Which row each row swaps with, under one turn or mirror
Boz: [ -3 -11  -2  30  -7  -6   7   4  -9 -20   8 -34  -5   6 -18  -7  -5 -13
  26 -15]
luno: [-22   3  -7   9  20 -28 -13  14 -24  -7 -27  -9  -7  12  -1 -10  14 -22
  33 -17]
Seg: [-19 -30   4  -4   9 -15   4   3  -3 -43   5  -3 -15  22   0  -9   6  -5
  24   7]
zuved: [  5 -26  18 -12  26   5   2   0 -12  -8  10 -23  -4  12  -5   5  17 -11
  46  -1]
buf: [  7 -14  14   8  29   2  11   0  -9 -10 -14 -33  12   1  -7   5 -18  -4
  30 -11]
Zodan: [-10 -15   2  -4  13   5   2  17 -11 -18 -25  -8 -12  14 -32   2   6 -16
  32   6]
Nebo: [-12 -18   6 -16  -4  -8  -5   9 -16 -18 -16 -13   2  18  29  -5 -17 -19
  22   7]
Bik: [-15 -16   2  10  32 -17   5  12 -21 -22  -3   0 -35  12  11 -11 -10 -22
  22 -11]
bidal: [-21 -20  11  19  14  -3  12   2 -19 -10  -1  -5  -2  -7 -24  -3   0 -32
  10 -11]
Tamu: [ -7 -12   1  -2  21 -11  -4   8 -22 -12  19   6  -6  11 -22  -7 -23 -15
  36 -10]
rodi: [-25 -17   8  -7  14 -16 -15   0 -28 -13   2  -6  -6  17  17  -9 -20 -28
  30  14]
povi: [ -9 -10   3   7  -2 -27  -8 -16 -13 -11  12   5   4   7  -7  -2  13 -24
  28 -23]
mit: [ -5 -11   8   7  36 -13   2  -4 -19 -11 -26 -29  11   6  24  -7 -13 -13
  23  -4]
Poter: [ -9 -11   1 -27   5 -11  -4 -10 -25 -13 -19 -37  -1   8  12  -8  18 -22
  33  -3]
mok: [ -5  -9   7  11 -13 -13   6  16  -8 -11   1 -30  13   3  -5  -1 -10  -5
  30 -27]
Rukob: [-17 -14 -16  23  10 -12   3  -2 -17 -29  -8 -11   0  12   2 -29   2 -25
   4   0]
Tege: [ -3 -11   5 -22   6 -10   4   4 -17 -18  -5 -45  -3   5 -11  -3  14  -4
  46 -15]
nilot: [-10 -16   5   7  24 -13  -1  -6 -16 -13  -4 -34   3  10  20 -12  36 -19
  29  -8]

mok swaps with Nebo
Poter swaps with Tege
bidal swaps with Bik
buf swaps with mit

Which row each row swaps with, under one turn or mirror
kani: [  0 -12 -29  -4   3 -11  -2  -7   2  -4   7 -12 -13  -9  13   4]
Dup: [  1  -6  -5  -8 -18  22  14 -34  -3   4   6   6  -2  -1  -5  -5]
gagif: [ -2  -2  -2   2 -15  -2  12 -28  -3   7   5  28  -2  -3 -20   5]
tuve: [  8   4  17  -6 -25 -12 -16 -20  -6   6 -12   8 -13   1 -16  -1]
Ligop: [ 23  14  -3  -7 -15 -16 -11  10  -5  -5   4   7  -8 -16   1  22]
zos: [ -4  -3 -11  10   1  10  23 -16 -21  -4   6 -12   3 -18  -2   1]
Ratub: [  8  13  -3  13 -15   6  -2 -22 -21 -17  16 -17  22 -24  -5  10]
Vig: [  5  20   5  -1 -24 -16 -34  -5   4  -7   8   5   5 -11 -11   9]
rosi: [-14  -3  -5   2   1   8   5 -28 -17 -16  17 -16   2  -3 -24  12]
dila: [  2  13 -15   6  -8  13  -5  -5  -8 -15  22 -19  17 -23   7   7]
laz: [ 22  -2  21  -2 -23   1 -11 -27 -16  -1   9   4   0   0 -19  21]
div: [ 22 -10 -11  -5 -13 -20 -13  -6   4   6   1   5 -15  -7  12  11]
mib: [ -3  12 -21 -17  -4   2  -7   2  -2 -16   7 -21 -10 -11   5   6]
vuso: [  0  20   8   2 -26 -12 -27 -25  -9 -14   4  -6   8 -10 -21   4]
zud: [  4 -14  15   5 -10  -5 -23  -5  -2   8   0  21   1  -1   3   5]
pomav: [-15 -19  -6   6   7  15  -5  -8  -7  -2   9  -4   6  -5  11  -3]

dila swaps with Vig
gagif swaps with Dup
mib swaps with Ligop

Which row each row swaps with, under one turn or mirror
zunem: [  1  -6   9 -13 -34  30  -2  34  16   8 -25   6  33  13  22 -14   0 -13
   8   4  14 -30  15  15]
kuge: [ -5 -16  -2  15  -1   1  13   5   5  -4  -2  -8 -12  19  -6  -2  23 -14
   3  -5  -5 -15  12 -16]
Dil: [ -6 -18  18 -12 -35  20   4  31  26 -17 -20   8  25  25  14   0  12  -3
  -3  -3   2  10  18  19]
ferus: [ -9 -27  13  10  -1  -7  20  18   7 -23 -11  -7 -11  17   8 -24  -2 -14
   6 -13  -9 -26  11 -11]
buda: [-10 -28  26  -8 -24   6  13  36  20 -32 -22   4  14  21  21 -24  -9  -6
   2 -13  -3 -10  16  14]
bibob: [  1  -5  -5   7  -8  16   5  13   1  17 -13  -6   6   9   7 -16   8 -22
  12   4   8 -49   9 -12]
Rog: [ -6 -27  25 -13 -26  12   2  30  28  -4 -26  10  29  14  10  -4  13   0
  -1   1  -9   9  25  13]
lev: [ -7 -10   8  18  -2   9  13   4   4   1   2  -4 -16  21   3  -7  28  -6
   1  -1  -2 -30  12 -14]
Nubo: [ -4  -9  16 -13 -39  33  -2  35  18   4 -25   2  35  11  19 -16   3 -13
   8  -1  11 -27  14  17]
Beru: [ -4  -7  -1  10 -10  17   7  12   0  15 -10 -11   3   6   2 -18  11 -23
  14  -2   4 -48   8 -14]
poda: [ -8 -11  27  -9 -36  27   3  31  25 -12 -15  12  21  27  23  -4  19   5
  -5   1   5  -6  19  22]
tobis: [ -7 -25   8  11   4  -4   9   6  10   6 -12  -4  -3  10  -7  -6  22  -9
   5  -1 -16 -12  19 -19]
dag: [  1 -12   9  19  -8   2  14   8   6  -1  -6 -15 -18  14   6 -12  18 -19
   6   3  -3 -31   5 -22]
rumef: [  0 -14  30 -10 -44  21   4  36  29 -15 -24   2  22  20  28 -10   7  -7
  -1   3   6  -5  12  16]

dag swaps with rumef
Rog swaps with tobis
poda swaps with lev
zunem swaps with bibob

Which row each row swaps with, under one turn or mirror
Mam: [ 14  61  29 -45  -3  18  16 -23   2   7  24  25  -6 -10  11   8   6 -26
  34  -5 -11 -10   6 -18   2  -9 -14]
rup: [  4  57  20 -40   8  32  28 -11   8   4  26  15   0   0   4   5  18  -4
  43 -16  -6  -4  -9  -3  -7 -10 -13]
big: [ 16  14  34 -24 -25  24  42 -36  14   3   5 -26 -12   6   4   5   4 -12
   2 -40 -22 -14  -2  -5  19  13  -9]
nelub: [ 12  63  28 -43   2  15  16 -21  -1   4  29  20  -8  -7  10   1   8 -26
  32  -4  -8  -7   7 -15  -1 -11 -10]
sez: [  1  51  22 -28   6  26  26 -15   5   5  32  22   4   1  12   6  14 -20
  39  -6  -4  -5   0 -10  -4 -11  -6]
tubud: [ 20  67  37 -53  -8  15  19 -31   7   9  19  18   3 -10   9  -3  12 -13
  35   0  -2  -7  -7 -11   4  -8 -29]
Vagaz: [  5  13  32 -10 -19  19  42 -35  14  -1   9 -31  -7  11  12  -2   0 -19
   4 -29 -12 -10   3  -8  14   6  -1]
das: [ 18  25  33 -37 -20  30  43 -29  15   4   0 -29 -13   4  -3   3   8   3
  11 -46 -22 -11 -11   1  14  12 -15]
Vego: [ -7  48  30 -28   1  16  26 -26  16  -4  15   1  10   9  18 -15  12 -17
  36   2  14  -3   0 -10  -8 -18 -20]
Nutez: [ 32  39  42 -43 -31  12  30 -39   8  14   6  -9 -21 -15   4   6   0 -22
   1 -30 -20 -17   8 -14  20   9 -15]
Fem: [  2  57  31 -36   1  20  24 -23  12   1  21  15  10   2  15  -8  14 -15
  40   3   7  -4  -3  -7  -7 -16 -22]
godu: [ 14  20  24 -26 -17  34  44 -22  11   7  14  -9  -9   3  -1  19  12  -1
  15 -48 -25 -11  -8   1  13  12  -5]
ligu: [ 18  22  44 -33 -29  18  40 -42  20   0  -7 -33  -5   6   8 -11   4  -7
   5 -30  -8 -12  -5  -3  15   8 -25]
Fid: [  0  54  31 -30   4  18  24 -23  15  -1  21   3   9   6  14 -10  14 -17
  39   5  10  -3  -4  -8  -8 -18 -21]
Miv: [  5  40  15 -28   1  35  35 -11   7   8  30  19   0   0   3  20  19  -6
  35 -29 -16  -6  -7  -2   0  -2  -3]
Rifo: [ 27  30  41 -42 -30  16  30 -40   9   6  -1 -17 -19  -7   5   6  -3 -18
   2 -34 -25 -17   4 -14  22  12 -15]
Bagat: [ 13  23  43 -27 -24  16  38 -41  22  -2  -5 -41  -4  10   8 -13   4 -10
   7 -25  -4 -10  -6  -4  12   4 -22]
Muv: [ -7  40  21 -14   5  21  28 -20   8   0  31   7   5   8  17   0   8 -26
  32  -3   1  -4   4 -12  -4 -13   1]
napo: [ 18  27  36 -37 -23  24  42 -34  15   1  -4 -35 -14   4   0  -6   4   0
   9 -42 -19 -10  -7  -1  13  12 -18]
vus: [ 15  62  30 -47  -4  18  18 -22   5   5  25  26   2 -10  12   2  11 -16
  38  -4  -5  -8  -2 -14  -1 -11 -20]
Dage: [ 11  23  41 -26 -26  16  38 -41  18  -3  -7 -37  -5   8   7 -15   2  -9
   7 -25  -7 -10  -6  -2  14   8 -20]
Kolib: [ -3  55  29 -30   3  19  23 -23  11  -2  18   7   9   4  15 -12  11 -17
  41   6   8  -2  -4  -7  -7 -14 -18]
zuzi: [ 26  30  41 -40 -27  12  31 -39   6   3   3 -25 -22  -4   4  -1  -1 -18
  -1 -35 -23 -15   5 -10  20  11 -11]
Bevil: [ 11  12  28 -21 -21  30  45 -24   8   6  12 -13  -9   5   3  14   7 -12
   8 -44 -24 -13  -3  -6  18  11  -1]
Dimat: [ 16  15  36 -25 -26  24  43 -35  13   4   4 -27 -11   5   5   4   4 -11
   2 -40 -22 -14  -1  -4  19  13  -8]
sosag: [ 13  63  30 -44  -3  19  24 -25   7   6  24  26   6  -7  11  -1  17 -16
  38  -1  -2  -5  -8 -10   2 -14 -21]
temo: [ -5  49  29 -28   7  18  25 -24  16  -2  21   5   9   9  18 -10  11 -20
  38   4   8  -2  -1 -10  -7 -13 -16]
vavun: [ 27  29  44 -40 -34  16  40 -44  15   5  -3 -21  -9  -3   3  -4   7  -8
   3 -34 -17 -13 -10  -5  24   9 -24]
lobov: [ 29  28  43 -44 -34  16  35 -40  12   4  -2 -21 -12  -7   5  -1   2  -8
   4 -36 -20 -16  -4  -9  20  12 -22]
Piduz: [ 32  41  47 -50 -31  12  31 -46  13   9  -3 -19  -9  -7   3  -6   5  -6
   8 -26 -14 -13  -8  -7  22  10 -30]
Risal: [  5  22  41 -25 -22  14  39 -41  21  -5  -7 -36  -1  12  13 -17   4 -10
   9 -23   1  -9  -2  -6   9   1 -21]
Migu: [  3  62  22 -41   8  28  26 -14   7   2  24  13   0   0   7  -3  15  -8
  45  -8  -2  -3  -6  -7  -9 -12 -15]
kubi: [  1  38  18 -23   2  32  33 -10   3   6  33  22   2   2   8  16  14 -19
  33 -20 -12  -7  -2 -10   2  -6   1]
Noneb: [ 22  62  33 -46 -10  15  19 -26   3  14  24  23 -11 -18   9   8   7 -28
  25  -8 -10 -12   9 -16   5  -7 -13]
Rivuf: [  1  49  21 -28   6  26  26 -16   6   4  34  23   3   2  11   8  14 -21
  37  -6  -5  -6   0 -11  -4 -10  -7]
bab: [  8  18  41 -24 -20  15  39 -41  22  -2  -4 -37  -3  12  11 -13   3 -13
   6 -25  -6  -9  -2  -5  13   8 -18]

tubud swaps with Piduz
Dimat swaps with sez
ligu swaps with Fem
Rivuf swaps with big
lobov swaps with vus
zuzi swaps with nelub
godu swaps with Miv
vavun swaps with sosag

Which row each row swaps with, under one turn or mirror
Zuduz: [ 20   5  -9   6   4  -8  -7   7  10  -3   1  -3  -2 -17   0   6  14   2
  23  17 -10  -6 -18 -13  13]
zeres: [ 21  -3   5   5   0   2   8  -2  -4   1 -21  -4  -3  12   6 -12  12 -16
 -15 -18  -9  10  23   8  13]
Kudi: [ 18   0  -7  11   5 -14  -9   7   7  -6   4   1  -7 -15  -2   1  10   5
  20  17  -5  -3 -23 -15  11]
Bop: [  5  -5  10   0   9   6   1  -5  -8  12 -13   0  -5  10   3 -19  17 -22
 -17 -15 -11   9  22   3   1]
mobip: [  4   8 -18  10 -17  -1  -5   2 -23  -6   9  10   5  -3  21  15   4  27
  -3  -4  -3   9   1 -10  19]
kuluf: [-13   5  24   1   5 -13   3   0   7   5  15  31  25   6  -9  13   4   2
  -6   9 -10 -15   1   6  -2]
mifu: [-13   4  27   1   2 -10   7  -2   2   3  10  19  29   1  -8  12  -2  -3
  -9  10 -16 -16 -13  -3  -6]
pem: [ -2  -2 -15   8 -19  -3   1   2 -25 -12   5   8   9   1  21   8  -4  26
  -8  -9   5  10   1  -7   7]
fab: [ -3  -3 -21  11 -20  -8  -5  -4 -24 -10   8   7   8  -3  22  11  -3  22
  -7  -4  -1  13   3  -3  10]
ziga: [  2  -9  -4   0   3  -1  12  -1  -8   4 -10   2 -13  14   7 -12  11 -23
 -15  -5  -8  14  27  10  11]
sisi: [-12   2  25   3  10  -1   8  -7   2  13  14  20  28   4  -6   8   5 -12
  -9   6 -14 -13   4   0 -13]
zab: [  6  -6   3  -4  -3  -1  -3  -3  -8   2 -24 -10  -8   7   9 -17  13 -19
 -18 -14 -14  10  14   4  10]
kezo: [-12   1  20   5  11 -10  19   3   5   7  19  26  16   8 -11  12   2 -12
  -4  19  -9 -10   0   3  -4]
duvud: [ 15  -2 -17  12  -4  -3 -10   6   8  -7   6  -4  -1 -17   3   4   5  15
  20  13  -2   3 -15 -14  14]
pide: [  2   0 -18  15 -20   0  -8   5 -14  -9  12   4   4  -6  13  11   0  30
   2   0   3  12  -4  -8  11]
Basuz: [  1   1   8   1  -1   6  -1  -8 -12   5 -22  -1 -13   6  12 -10  12 -25
  -9 -14  -7  14  17   3  14]
povoz: [  2   6  25   9   4  -8  16  -1   8   3  11  20  33   6  -8  18  -1  -5
  -5   7 -13 -16   0   3  -5]
disek: [-18   2  27   7   5  -4   7  -4   3   3  10  21  23   3  -1  15  -3 -15
   1   9  -4 -18  -9  -3  -9]
zil: [  7  -9  -2  -5   6  -3  -3  -4   2   1 -20   4  -8   9   7 -21  13 -15
 -12 -14  -8  10  24   9  15]
Nozi: [ 20  -4 -16  10   5  -5  -7   9  10  -9   4   1   0 -11   7   2   6   9
  19  11   0 -12 -18 -20  11]

pide swaps with duvud
zab swaps with mifu
ziga swaps with kezo

Which row each row swaps with, under one turn or mirror
sidi: [-18 -10 -11   9   2  -2   0   6 -18 -14  -8 -12 -13  11  25 -11 -26 -28
  25  19  -1  -6   1]
Lik: [-28 -10 -11  18   1  -7   4   4 -25 -10  -5  -7 -14  -3  17 -14 -13 -34
  30  18   2   0  -6]
minol: [ 11  20 -20   7   0   8  22   4 -20 -11  17   8 -12 -20   4   1 -33   6
  13  -8  -9  -2  11]
Mafis: [  6  -3 -27   7  14  18 -13  -1 -12   6  34  25   0 -21   3 -10 -19   4
   8 -12   9  11   5]
beb: [-30 -17 -21  20   7  -7   5  11 -18 -29   4  17 -31   7  16 -16 -23 -24
  20  14  10   0  -4]
zipib: [  6   2 -16   4   6  18  11  10 -20 -18  14  35 -22 -25   7  12 -30  -5
   5 -11  12   5   5]
zage: [-29 -14 -30  11   5   1 -27  -8 -15  -6   8   1  -7  -8  13 -32 -10 -13
  14  18  21   0   2]
rofav: [-18  -7 -18  11   5  -3  -7   9 -16 -16  -5 -17 -21  -4  14 -20 -14 -33
  30  14  -9 -10  -1]
Tas: [  8   5  -5   6  -3  12  25   8 -21  -2  16  19 -10 -33   6   9 -22  -9
   9  -4   5   8  -1]
lupu: [-20   7 -25  18   3  -9   3   1 -24 -18  -2 -15 -14   6  14 -19 -26 -15
  31  11 -10  -9   6]
zama: [  4  -9 -27   6   6  18 -15  -2 -14 -11  33  24   2 -18   1 -19 -22  10
   2  -2  15  13   0]
zuki: [ -2  -4 -16  10   4   8  22  14 -15 -23  21  39 -29 -17   8   3 -30  -4
   3  -4  12   7   0]
bonu: [  5  -1 -31   2   6  17  -3  -1  -6  -1  29  30  10 -22  -6  -7 -22   0
  11  -6  16   1   2]
dovu: [ -7  -8  -8  20  14   9   5   1  -7 -19  -8  -6  -8  -8   9 -26   0 -15
  23  26 -13  -5   8]
zefe: [-23 -16 -32  18  17   3 -30  -3 -16  -1  17   4  -2   3  12 -29 -11 -16
  24   5   8   5   1]
muti: [-25 -14 -35  13   9   0 -20  -4  -9  -8  11   9   7   3   3 -26 -15 -21
  28  13  15  -6  -2]
Gifut: [  1  -6 -35  -5  15  -1  14 -21 -12  -2  12   2 -14 -21   7  12 -36   1
   5  -6   5  -3  -2]
meziv: [-20 -15 -38   1  17 -12   1 -23 -14  -7   0 -13 -16  -4  13  -1 -31 -13
  17   6   4  -7  -5]
Moze: [ 14   0  -4  12  12  21  18   3  -4 -14   5  11  -7 -27   2 -12  -5   0
  10  11 -11   0  11]
nozof: [ -1  -2 -20   5   8  21   5  16 -18 -24  16  39 -26 -25  11   1 -22  -1
   4 -12  13   9  -3]
Kal: [ 17  16 -19   1   7   9  13   6 -16 -10  -4  14 -33 -22   6  -6 -10  -7
 -11   4  -1   4  -4]
siro: [ 16   5  -5  -3  -2  17  21   9 -14  -7  12  13 -10 -18  15  11 -35  -5
   6  -1   2   1   6]
fim: [-31 -14 -33  14   9  -3 -23  -2 -19 -11   7  -4  -6   8  16 -23 -12 -18
  26  18   2  -4  -3]
tedig: [ 10  13 -27   7   4  15  16  -2 -27   1  14  12 -21 -36  -3   7 -17  -8
   0  -4   3  11  -4]
semem: [  1  -1 -25   0   1  17  -9  -5 -11   1  25  23  -4 -33   3 -13 -17   8
  -4   0  23   7   6]
mal: [-31 -14 -21  17  10  -2 -12   7 -24 -27  -8   7 -25   6  19 -12 -21 -30
  27  12   9  -4  -1]
sonu: [ -7   5 -23   9  10  -5  -1   3 -18 -15 -18  -4 -35  -2  13 -22  -4 -24
   3  19  -2  -1  -8]
Lekup: [-24  -2 -32  19   8  -4  -5  -5 -31  -8  -6 -14 -24  -7   8 -15  -9 -32
  20  18   1   3  -9]
Rerul: [ 18   9 -13  -2   1  16  15  12 -12  -8  16  11 -18 -34   3   4 -23  -9
   8  -9  -7  -2   5]
loto: [-32 -16 -26  16  11   3 -13  14 -22 -31  -2  16 -29   1  20 -18 -15 -23
  22   7  11   2  -8]
beruz: [  9   3 -26   0   5  20   1   2 -14  -1  30  26  -3 -25   4   4 -22   9
   3  -7   4   5   3]
faf: [-19 -18 -31  15   8   5 -30  -5 -17 -16  19   8   0   1   8 -34 -16  -5
  16  12  14   7  -3]

semem swaps with zage
zama swaps with faf
beb swaps with zuki
muti swaps with bonu
beruz swaps with fim
Gifut swaps with meziv
Lik swaps with Tas
dovu swaps with Moze

